In the rows, 128 means zero.
Named moves, each a turn or a mirror, and the order they were made in; the first pair answered:
K_600 (before -> after):
[170 127 157 113 143 162  94 126 120 155 128 131  81 140 122] -> [152 114 137  86 132 131 108 157 123 158  88 120 109 170 129]
[ 97 158 109 180 112 116 142 123 130 119 149 116 190 120 160] -> [103 153 114 191 118 121 138 113 129 115 166 120 174 111 153]
[197 139 129 177  93 197  63 143 130 165 167 142 138 179 151] -> [179 123 105 145  78 167  86 186 139 170 128 124 170 226 160]
K_591 (before -> after):
[122 104 116  60 111 118 129 160 134 147  74 120 129 166 128] -> [135 148 156 122 144 149  60 152 111 140 190 138  92 129 139]
[ 70 148 111 162  90 113 181  88 153 107  95 152 177 127 121] -> [159 111 134  92 104 143 119  94 135 184  81 170  87 138  77]
[137 119 128 112 134 126 124 119 127 139 114 128 114 129 122] -> [120 135 132 140 137 125 123 118 126 120 146 126 125 115 130]
K_290 (before -> after):
[ 70 139 139 120 140 119 176 114 181 106 123 126  87  89  88] -> [104 128 152  93 148 128 156 131 171 139 115 132  56 100  72]
[136 160 135 156 144 145  95 126 134 154 191 114 140 126 149] -> [126 162 133 170 148 142 111 111 145 139 186 118 147 114 150]
[127 131 131  84 159 100 115 142 134 157 109 124  92 135 131] -> [132 136 131  95 146  97  96 160 125 152 129 114 110 156 142]
K_98 (before -> after):
[187  89 132 108 121 189 128  74 156 152  98 138  82 107 105] -> [189 128 153 158 111 194  77  94 134 140 188 139 115 124 131]
[125 113 137 104 110 111 129 179  96 146 141 112 161 118  95] -> [132 109 136  93 121 116 138 169 106 154 125 117 145 112  85]
[170 109 121 122 124 156 117  95 118 149 128 125  87 118 101] -> [164 126 120 151 113 147  95 114 106 132 174 123 121 142 122]
[163 125 120 126 111 131  99 134 114 142 151 129 143 151 126] -> [153 114 114 108 103 126 123 132 123 143 120 123 150 157 124]

Between the rows of a pair lie 2 to 3 moves.
[142 119 162 124 126 165 134  93 119 132  94 134  68  87 106] -> [ 75 127 131 133 115 121 180 134 129 100  74 111 143 123 141] -> K_591 K_600
[159 134 134 149 115 117  89 143 113 142 153 123 142 150 135] -> [152 118 141 143 129 144 134  84 139 135 120 142  97  97 112] -> K_591 K_98 K_600
[ 55 141 138 113 196  91 182 145 155 118  92 124 103  81 125] -> [101 165 172 155 204 117 105 143 134 125 185 138  86  75 135] -> K_600 K_591 K_98
[108 145 141 176 144 133 141  92 138 110 136 135 128  90 141] -> [116 113 115 115 115 114 162 123 139 130  66 120 152 146 136] -> K_290 K_98 K_591
[157 117 110 109 106 139 137 114 140 131  85 125 139 145 136] -> [150 123 111 135 108 150 143  93 140 120  97 132 144 122 136] -> K_600 K_591 K_591
[165  99 153  72 153 158 123 129 157 138  80 140  83 113 113] -> [145 146 156 125 154 120  77 203 125 121 168 122 130 155 159] -> K_98 K_600 K_591
[124  65 132 128  82  83 108 170 107 144 142  85 157 146 115] -> [131  56 147 142 109 124 136  92 129 137 129 108  95  66  84] -> K_290 K_98 K_600
[169 116 127 128  86 176 139  69 140 130 108 143 104 105  96] -> [110 125 103 128  69 119 174 116 139 107  77 122 176 147 125] -> K_591 K_600
[182 128 131 123 101 148  60 128 101 152 167 124 103 151 123] -> [ 99 114  92 113  93 116 182 106 143 103  70 111 160 129 127] -> K_591 K_98
[130 126 151 152 135 131 136  95 115  95 139 148 101  61 141] -> [103 125 136 144 130 112 165 105 125  88 109 136 122  71 145] -> K_290 K_591
[105 126 129 167 159 131 121 110 144  97 164 138 118  77 136] -> [154  98 134  97 162 127  91 147 130 153 130 137  85 120 120] -> K_600 K_591 K_600
[132 159 158 134 165 116  81 169 113 144 178 131 105 135 140] -> [113 170 153 177 154 137 119 109 129 110 171 140 118  92 140] -> K_591 K_600
[129 125 148 116 163 118 107 143 129 148 134 144  92 109 131] -> [104 116 136 108 160 107 144 138 143 132  98 137 108 105 128] -> K_591 K_290 K_591
[124  82  97  96 129 126 158 136 126 135  86 136 134 165 125] -> [119 101  88 140 104 139 154 118 120 105 119 133 165 164 144] -> K_600 K_98 K_591
[124 162 123 159 140 125 119 124 100  86 162 135 157  92 123] -> [160 143 116 128 116 124  86 152  87 120 154 129 156 132 120] -> K_591 K_591 K_98
[109 112 122 140 130 143 171  91 141 111 100 135 127  83 112] -> [159 103 135  93 142 136  99 147 118 159 127 133  94 127 105] -> K_98 K_600 K_591
[ 92 160 122 154 139  99 145 154 125 109 149 119 160 132 143] -> [165 133 141 124 140 140  94 134 108 159 163 135  99 127 114] -> K_591 K_600 K_290
[112 164 121 194 109 161 144  73 135  68 168 157 148 110 132] -> [159 155 133 175 116 181  99  78 123 102 187 164 110 120 121] -> K_98 K_591 K_591
[175  99 146 101 119 166 131  82 139 133 119 161  83  98 116] -> [114 125 135 148 121 152 180  68 153  82 132 152 128  75 135] -> K_591 K_98 K_290
[131 127 162 154 113 147 130  75 112 116 143 155 106  88 113] -> [153 129 175 123 125 128  79 130  92 146 164 141  97 127 118] -> K_290 K_600 K_591
[126 114 103 114  96 135 162 130 163 110  64 112 147 137 118] -> [141 127 115  92 111 115 119 187 145 139  90 100 143 163 128] -> K_290 K_591 K_600
[164 134 133 133 125 121  65 134  99 153 167 125 138 159 152] -> [ 89 140 113 157 117 107 154 106 133  99 125 115 181 124 163] -> K_591 K_290
[116 124 103 133  92 114 117 155 116 120 138 120 175 174 156] -> [115 101 101  97  98 116 142 147 130 132  93 122 159 169 138] -> K_591 K_591 K_98
[135 102 122  92 133 103 129 156 136 143  88 116 142 147 122] -> [170 116 143 128 138 137  84 122 123 140 154 135 109 118 118] -> K_600 K_290
[164 109  97 114 101 156 135 131 125 153 101 120 153 150 117] -> [152 105 102  95 129 142 148 136 132 159  85 122 135 140 110] -> K_591 K_600 K_98
[160 116 139 136  94 125 107 108 115 120 137 110 142 126 155] -> [150 119 144 149 109 135 119  89 122 108 143 114 126  94 154] -> K_98 K_98 K_591
[124 117 115  80 169  80 118 171 113 153 109 124 104 134 119] -> [109 153 129 153 177 116 118 118 118 122 166 134  90  74 125] -> K_591 K_591 K_600
[120 163 123 110 110  92 166 137  96  77  92 106 189 141 149] -> [181 143 164  80 163 131 114 111  90 121 121 136  83  87 113] -> K_290 K_290 K_591
[168 130 149 148 143 157  49 133  83 153 194 127 111 123 140] -> [198  89 137  98 121 172  73 105  92 177 119 129  89 121 109] -> K_591 K_591 K_600
[116 100 104  69 129 101 150 155 122 136  59 127 113 137 114] -> [139 127 122 112 126 105  64 188  87 140 151 122 122 159 137] -> K_98 K_290 K_98
[ 96 113 110 136 102 133 180 115 119 107  94 115 148 103 108] -> [151 123 139 152 111 162  92 133  85 141 174 131 109 120 109] -> K_591 K_98
[ 89 118 117 100 129 117 167 142 144  94  93 118 160 143 129] -> [149 119 148  92 161 147 101 136 127 137 140 146  79 122 109] -> K_290 K_591
[ 59 191 166 186 229 118 123 107 136 114 181 136 108  59 136] -> [125 130 155  64 233 125 123 114 148 184  84 139  49  77  85] -> K_290 K_591 K_591
[ 91 186 104 163 132 146 177 126 138  89  97 121 173 116 116] -> [199 158 122 113 126 180  92 134 115 158 110 131 107 139  83] -> K_591 K_290 K_600
[102 168 105 167 162 133 104 110 119 117 201 113 109  86 142] -> [ 65 141  76 111 146  80 152 167 133 127 122  92 147 134 144] -> K_290 K_600
[160 104 129  72 125 111  99 173 121 163 116 111 117 175 123] -> [176 108 149  85 144 133  87 152 122 171 137 123  82 143 114] -> K_98 K_600
[ 77 178 130 176 160 110 149 120 146 115 129 102 113  62 161] -> [139 129 114  79 121  95 105 178 120 182  79  88 113 158 148] -> K_591 K_290 K_290
[138 117 157 131 150 142  96 121 129 161 162 145  78 149 101] -> [107 114 129 118 118 104 118 162 129 151 132 116 137 199 124] -> K_600 K_290
[160 112 164 135 149 177  79 101 144  71 136 164 113  95 146] -> [175 101 152 133 109 179  80 100 140  71 126 153 151 124 147] -> K_98 K_591 K_600
[142  96 136  78  82 117 122 147 123 153  74 145 163 160 137] -> [161 127 162 122  99 137  61 144 103 149 164 155 140 138 146] -> K_290 K_591
[118 134 133 175 116 142 102  72 107 138 197 138 122 120 129] -> [158  90 116  94  98 141 111  86 111 176 115 129 105 159 103] -> K_98 K_591 K_98
[108 140 130 150  89  96 167 151 110  94  91 156 143 163 155] -> [113 123 140 124 110 108 185 127 126 103  61 168 108 130 134] -> K_290 K_290
[107 216 159 174 164 125 149  95 132 111 182 114 163 138 159] -> [112 204 155 174 154 146 170  56 144 103 164 128 148 125 148] -> K_98 K_600
[111 124 127 170 110  85  94 177  97 107 162 118 129 138 157] -> [ 88 108 102 175  88  97 160 120 118  79 103 125 145 110 142] -> K_591 K_600 K_591
[ 98 134 130 140 158 127 174  89 147 111 118 130 109  74 118] -> [145 114 139  94 165 129 138 111 129 154 112 132  70  98 101] -> K_600 K_591
[151 122 122  92 111 141 168  98 109  92 127 140  96  80 116] -> [174 131 132 107 103 139 117 127  91 107 185 137 107 106 131] -> K_290 K_98
